.21  .60  .57  -.61  -.43
.50  .02  -.34  -.01  -.12
-.70  -.41  .30  .04  .20
Answer: -.12

.36  -.77  -.85  -.50
.23  -.13  -.16  -.07
-.11  -.08  -.02  -.18
Answer: -.07

-.62  .28  -.12  .02
-.36  -.30  -.69  .02
-.67  .07  .82  .01
Answer: .02

-.12  -.08  -.03  .80  -.01  .10
-.04  -.08  -.12  .37  .00  -.03
-.09  -.11  .09  .49  -.01  .09
Answer: -.03

.48  .30  -.24  -.37  .23  -.54  -.48
.62  -.32  -.88  -.34  .51  -.11  -.11
-.44  -.53  .42  -.38  .37  -.54  -.09
Answer: -.11

.11  .74  -.65  .60  .27
-.15  .32  -.80  .53  .35
-.02  -.01  -.01  .29  .16
Answer: .35

.02  -.72  -.18  .27  .62
.02  .01  .14  .12  .08
.19  -.15  -.44  .17  -.03
Answer: .08

.04  .06  .21  .02
.16  .00  -.40  .00
.00  -.11  -.27  -.68
Answer: .00

.08  .76  -.03  .23  -.70
.07  .11  .02  -.11  .31
-.29  -.75  .05  -.08  .11
Answer: .31

-.24  .02  .47  -.18
-.36  -.41  -.84  .38
-.07  .12  .08  -.23
Answer: .38
---
array([[7, 6, 6, 8, 6, 6, 6],
       [1, 6, 6, 7, 6, 6, 6],
       [3, 6, 6, 9, 6, 6, 6]]) result: 9, 8

array([83, 91, 94, 75, 88,  2, 74]) result: 94, 91

array([735,  88, 432, 912]) result: 912, 735

array([  92,  202,  662,  123, -928,  238]) result: 662, 238

array([454, 119, 436, 963, 295, 440, 317]) result: 963, 454

array([[ 45,  14,  24, -46],
       [ 10,  37,   4,  44]]) result: 45, 44

array([12, 33, 10, 60, 76, 39, 50]) result: 76, 60

array([19, 55, 72, 38, 31, 80]) result: 80, 72
---
.13  .13  .58  .16  .81  .49  .26
-.43  -.43  .48  -.42  -.26  .48  -.41
Answer: .13

-.45  .34  -.67  .08  .70
-.67  -.49  -.05  .03  .14
-.54  .02  -.30  -.27  .05
Answer: -.67

.72  .20  .11  .28  -.31  -.22
-.01  .08  -.64  .80  .24  .32
.05  .07  -.07  .03  -.26  .07
Answer: -.01

-.08  .01  -.03  .00  -.19  .22
.31  .00  .24  .07  .69  -.88
Answer: -.08

.59  .30  .43  .54
-.63  -.41  -.51  -.59
Answer: .59

-.12  .10  -.68  .44  .23  .85  -.34
.32  -.51  .26  .11  -.30  .68  .33
Answer: -.12
---
[[-21  24 -19 -34]
 [ 23 -28  -5  -3]
 [-27  30  19 -47]] out -3

[[ 61 194 188  62   2 162]
 [ 80   9  42  41 186 183]] out 162

[[1586 1215 4807 6071]
 [6480 5881 6693 8313]] out 6071

[[ -1 -28 -17  -9 -16]
 [-17 -29  -5  -4 -25]
 [ -3 -27 -12  26 -31]] out -25

[[ 31  66 164 208 176]
 [ 37  68 160 201 172]
 [ 30  66 164 208 177]] out 172

[[918  61 748 637 172 141 221]
 [712 300 629 681 305 341 295]] out 221
---
.72  -.05  -.59  .04  .25 result: -.59, .72

.14  .46  .79  -.20  -.38 result: .79, .79

-.40  -.79  -.88  .25  -.24  -.49  -.13 result: .25, .25

.79  -.13  .09  .06  -.33  -.12  -.23
.69  -.10  -.06  .19  -.58  .17  -.18
-.17  .45  .29  .41  .26  -.34  -.01
result: .19, .79

-.15  -.02  .83  .79  -.01 result: .83, .83

-.55  -.67  -.17  -.37  -.68  -.41  -.59 result: -.37, -.17

-.57  -.43  .46  -.51  .07  -.86  -.27 result: -.51, .46

-.33  .44  -.51  -.20  .79  .05  -.16 result: -.20, .79

-.21  .37  .29  -.28  .84 result: .29, .84

-.37  -.49  -.12  .12  .73  -.17  -.08 result: .12, .73
---
.85  .02  -.16  -.79 gives .85, -.79

.71  .37  -.65  -.14
.46  .04  -.73  .40
-.44  .70  -.47  .60
gives .71, .60

.77  .44  -.48  .05 gives .77, .05

-.03  .74  .18  -.49 gives -.03, -.49

.42  .29  .02  -.87  .87  -.82 gives .42, -.82

-.32  .01  .31  .40  -.84 gives -.32, -.84

.04  -.23  -.07  -.03  -.14
.07  -.49  -.08  -.07  -.10
.09  -.62  .01  -.08  -.09
gives .04, -.09
---
-.02	.15	-.28	-.06	.25	-.42
.03	.44	.00	.49	-.67	.24
.12	-.31	.02	.32	.38	-.37
out .44

-.14	.42	.13	.84 out .42

.08	.11	.09	-.09	-.45	-.27	.63
.12	-.11	.09	-.03	-.21	.22	.31
-.14	.04	.13	.00	-.15	-.58	.38
out .38

.01	-.13	-.47	-.28	-.36
.54	-.06	-.11	.83	.31
out .54

-.74	-.75	-.80	-.47
.86	.44	.06	.32
out .44

-.35	.19	-.86	.35 out .19

-.18	-.37	-.38	-.44	.41	-.43
.09	.22	-.09	.45	-.70	.39
out .41

-.08	-.70	-.18	.33	-.18	-.16	-.50 out -.08

-.78	-.11	-.03	.44	.20
.21	-.32	-.29	.03	-.04
.08	.06	.01	-.05	-.22
out .21
---
[795, 271, 924, 130, 705] 924
[3823, 3232, 1956, 2888, 1446, 7848] 1956
[6, 7, 3, 1, 6, 6] 3
[6293, 2140, 3105, 9462, 7078, 6693] 3105
[6, 3, 2, 6, 7, 8, 2] 2
[-70, 62, 389, -213, -686, 699, 563] 389
---
[ 468  -65  564 -808  760] ans = 468

[3 8 7 1 5 2] ans = 8

[[-44  -1 -26 -30  -9   7]
 [ 15 -15  -6  16 -31  48]] ans = -15

[8 5 6 4 0] ans = 8

[[4609 5056 4982 4635 4758 5232]
 [3268 9369 2796 6758 1613 8222]] ans = 9369

[6367 9508 3050 1284 9029] ans = 6367
---
-1.574,23.643,2.606,45.826,-30.061,4.508,55.378
-125.323,-117.751,71.151,53.369,32.360,-41.602,145.912
Answer: 145.912, -125.323

0.17,-0.13,-0.04,-0.02
0.16,0.11,0.07,-0.11
0.03,0.09,0.15,0.14
Answer: 0.17, -0.13

-0.38,0.46,-0.70,-0.85,-1.49,-1.87,1.04 Answer: 1.04, -1.87

47.179,-56.093,47.719,-87.427,-44.586
167.255,-81.562,114.526,-141.696,-40.370
Answer: 167.255, -141.696

1.187,0.819,-1.396,-0.618 Answer: 1.187, -1.396

-110.4,-90.6,-24.5,-32.1,61.5,-73.2,-65.9
37.6,-177.5,-43.6,-59.8,136.7,16.0,-133.2
Answer: 136.7, -177.5

2.70,-14.80,19.50,-6.90,-2.66,-5.78
-4.46,-0.91,4.92,3.84,2.70,1.20
Answer: 19.50, -14.80

115.997,125.543,-180.744,-70.667
-15.063,30.471,17.987,-130.882
Answer: 125.543, -180.744

132.3,16.2,38.9,25.7,-196.2,11.8 Answer: 132.3, -196.2

-0.110,0.026,0.115,-0.019,-0.066,-0.137
-0.038,0.025,0.046,-0.066,-0.051,-0.195
Answer: 0.115, -0.195
---
.07  -.18  -.63  .67 gives .07
-.66  .22  .07  -.32  -.27  -.19  -.44 gives -.66
.22  .61  .20  .44  -.56  .72  -.01 gives .22
.44  .41  -.83  -.11 gives .44
.06  .38  .14  .31  .74  -.04  .40 gives .06
.28  .76  -.48  .50 gives .28
---
-.02  -.01  .18  .12  -.22  -.17  -.15
.23  .35  .11  -.25  .17  -.33  -.08
-.24  -.31  .16  .69  -.08  -.43  -.35
: .17

.22  -.04  .24  .21  -.21  -.44  .19
-.36  .26  -.78  .08  .26  .10  .06
: -.21

.06  .29  -.71  .53  .33  -.46
.19  .41  .07  -.42  -.42  -.46
: .53

.52  .03  .61  -.03  .17  -.75
-.58  .10  -.72  .53  .20  -.04
.01  -.61  -.17  -.21  -.57  -.77
: .53

-.52  .59  -.05  .87  .34  -.28
-.62  -.48  -.08  .40  .26  -.09
: .87

-.14  -.12  -.21  .06
-.42  -.17  -.82  -.01
-.20  -.25  .24  .01
: -.17

.27  .36  .67  -.05  .10  .09  -.04
.21  .12  .09  -.15  -.35  -.22  .32
: .10

.35  .07  -.24  -.46  -.24  .24
.69  .19  -.21  -.48  -.47  .26
: -.46
---
Input:
.11  -.39  -.31  -.37  -.64
.14  -.49  -.06  .27  .08
Output: -.31

Input: .48  .73  .56  -.44  .49  .28  -.30
Output: .49

Input: .09  .71  .27  .01  .63  .12
Output: .01

Input: -.72  .16  .07  .40  -.24  -.29
Output: .40

Input: -.41  .43  .37  -.70  -.11  -.40  -.33
Output: -.11

Input: .85  .62  -.39  -.74  .58
Output: -.39

Input: -.23  .10  .47  -.73
Output: .10

Input:
-.59  -.77  -.52  .09  .28  -.30  .16
-.38  .01  .88  .32  -.37  -.22  .10
-.51  -.48  -.18  .17  -.27  -.05  .11
Output: .28

Input: .66  .31  -.15  .12  .02
Output: -.15

Input: .19  -.69  -.58  .53  .87  -.38  .63
Output: .87
---
10.675,3.956,-3.276,-11.269,7.651,-8.221 yields -8.221
12.452,-13.716,4.991,-5.956,8.376 yields 8.376
-107.5,130.5,22.2,-131.4,39.8 yields 39.8
-115.324,-163.103,9.420,16.637,135.422 yields 135.422
-13.1,13.3,10.6,-14.7 yields -14.7
0.0,-1.6,1.5,0.4 yields 0.4
-117.00,19.32,7.60,195.18,133.59,131.15 yields 131.15
-8.85,30.76,2.38,14.80,173.43,-195.04,143.78 yields 143.78
